The rows below come in pairs that one turn or mirror swaps. Which row does each named row swap with?
z436: [  2 -19 -24  24   1 -23  -4  33  -2  19 -24  24 -15 -56 -18 -18  15 -24
  -4]
z360: [-49  10 -32  31  19 -15   6  21  10   2 -34 -12   8 -25 -30   0  -8  -2
 -18]
z84: [-26  -5 -31   5 -10  -9 -50  42 -12   6  23 -11 -15   0   1  10  17  -8
   7]
z404: [  2 -11   3  11 -31 -37   4  25 -26  25 -28  14 -25 -31 -39   1  30  -9
   1]
z407: [ -9  21 -33 -24 -26 -13  -3  43  -9   3   1  -8 -19 -29 -51  39  -4   5
  10]
z53: [-21  11  24  10 -21 -19 -10  54   8  10 -48   7  -3  11   3 -13   6 -15
  11]
z683: [-27  26 -39  15 -15 -56   0   8  28   3 -13  27  -9 -20  13   8  17  -8
  10]
z210: [ -1  33  -6  17 -31 -32 -17  30   1 -31 -37  26  -2 -18   1   8 -10  19
  22]
z640: [-31   7  -7  18  24 -39  -2  16  17  -3 -11  -5  -3   7   9 -19  34 -16
 -10]
z215: [ -5  17 -11  -5  -1   8   9  70 -16 -15  -8   7  -8   2   0   8  20  30
 -17]
z14: [-24  10 -13  -4 -22 -34  13  10 -14  18 -17  20  21 -26  17  -9  40 -12
  19]
z442: [-16   6 -19 -21  17  17  -1  35   1 -10  -8 -30 -21 -17 -19 -28 -17  -1
  16]
z902: [-34  13 -12   5 -22 -15   4  33  10 -10  46   3 -14  -3   7  -9  26  -1
  18]
z417: [-14  10  -7  30  -1 -21  14  19   5   9   5 -33  14  -4   1 -29   4  -7
  27]
z978: [-19  -7 -60 -10   4 -18  16  44  17   5 -32  12 -18 -15   4 -10  25  24
   1]
z612: [ 12  27  -5 -14 -21 -20   6  25   9  11 -66  25 -17 -16  -1   7   9   6
  -1]
z793: [-21  15 -37   0   2 -13   2  32   0  11  43  -1  -5 -42 -25  -2 -15  -1
  24]
z294: [  1  31 -23 -20   6 -12   4  15 -19   2 -10  -4  23   6  -8  12  37  22
   5]
z649: [  2  38 -48   1 -33   0 -13  41  17  -4  -5 -24  16  -8 -15  26 -14 -13
   0]
z92: [-28  13 -47  -3 -14 -12 -12  53   2   9  24  17 -13  11  -7 -12  21  -6
 -37]
z425: [-34  23 -15 -24 -14  22 -16  42   3  -9  -8 -23   2  -4  -3  -6 -22  21
  -9]
z659: [-18  28 -30 -27 -17  11 -21  44   5 -14 -10 -10 -22   5 -33   4  -4  31
   6]
z296: [-10  10   7  -2 -10 -16   6   4   6   4  12   2 -16 -31  -5  -4 -25  -6
 -47]
z299: [ 18   8 -36  -8 -23  -3   9  11  20 -21 -34  -3  -5 -32  -1  -3  37  -8
 -21]
z21: [ -5  13 -12   7 -42 -20  -6  52   8  12   5 -11 -14 -60   6   0 -12  -6
  29]
z747: [-53  17 -25   4 -41 -45  -8  29 -18  12   8  -1  -8 -12   7  12  -7 -11
 -29]
z976: [-12  17   0   1  -9  -8  -5  19  17   0 -71   4  -7 -32  22   5   1   2
  -8]
z953: [-30  32 -35   5  -9 -20  12  38  30 -31  -9   0  -3   2 -25 -32   2 -17
   7]
z317: [ -6  18   4   2  -7 -27  14  20  -4   6  34 -14  -5 -40 -21   5 -15  -4
  32]
z394: [-47  32 -34  17 -12 -24  -5   1   3   1 -23 -10 -38  -7 -11  26  -6  26
  -4]
z923: [ -4  -4 -36  10  10  15  12  48 -16  -5 -18  -5 -17 -30   0 -35  21 -16
  23]
z403: [  7  25 -38  -9 -31 -34 -20  42  20  16   0  16 -16  -9   8 -18 -29   9
   4]
z286: [-43  28 -15  -7 -22  -9   1  22 -28 -16  -4 -17 -41 -11  15   3  17  29
  12]
z151: [ -7  14 -13   2   1 -19   4  21 -18   8  23 -17 -20   3 -46   8   7   1
  39]
z641: [-25   3 -13   7 -12  -1 -24   9 -16  22 -30   6  30  -9 -31 -10  31 -22
  16]
z48: [ -6 -21 -18  26   2 -16  -3  40 -34  12 -33   3 -19 -40 -38 -11  19 -17
  -6]
z772: [-10  10  15  -2 -17 -13  13  24  19  16 -23  16  -6  21 -19 -23   7  -4
 -35]
z434: [-10   9  -3  -8 -27 -18   4  36   0  26 -53 -12 -18 -63  -5   0 -12  -5
   2]
z954: [-13   9 -21  34  15 -21  13   3 -10  25 -31   7 -22 -25 -36  16  17 -29
   7]
z370: [  0  15 -12   9 -29 -35  -4  15   8   2 -10 -25  -9 -12 -15  14 -49  14
  -6]
z844: [ 34  20 -10 -10   4 -18  -3  16   2  -1 -36  10 -14 -22 -39 -15  30 -17
   9]
z271: [-21  15 -30  43 -26 -30 -10  39 -18  19 -29  24 -15 -16  14  -7  29 -26
   1]
z863: [ -8  34 -26   8 -24 -28  13  47   4   7 -18   2 -48 -38  10  10  10 -10
 -41]
z801: [-22 -31 -19  25 -40 -18   3  30 -29  11 -12 -19 -27 -31   8   2   2 -10
 -17]
z100: [-24   8  -1  -3 -30 -13  -3  15  -4  11  36  -6 -15 -28 -54  -6   5  -3
 -10]
z122: [ -2 -10 -22   8   9  -9  29  19  -1   0 -40 -17  -4  -6 -23 -17  14  21
 -33]
z962: [-14   5  -4 -15 -18   0 -22   0  -8  21  17  -8 -16 -31   2  39  21  -3
   5]
z444: [  4  -9 -13  -7 -35 -33 -43  25  -4  -8 -26  13   1  -4 -15  36   9   1
  -4]

z902 swaps with z271
z425 swaps with z976
z317 swaps with z48
z122 swaps with z370

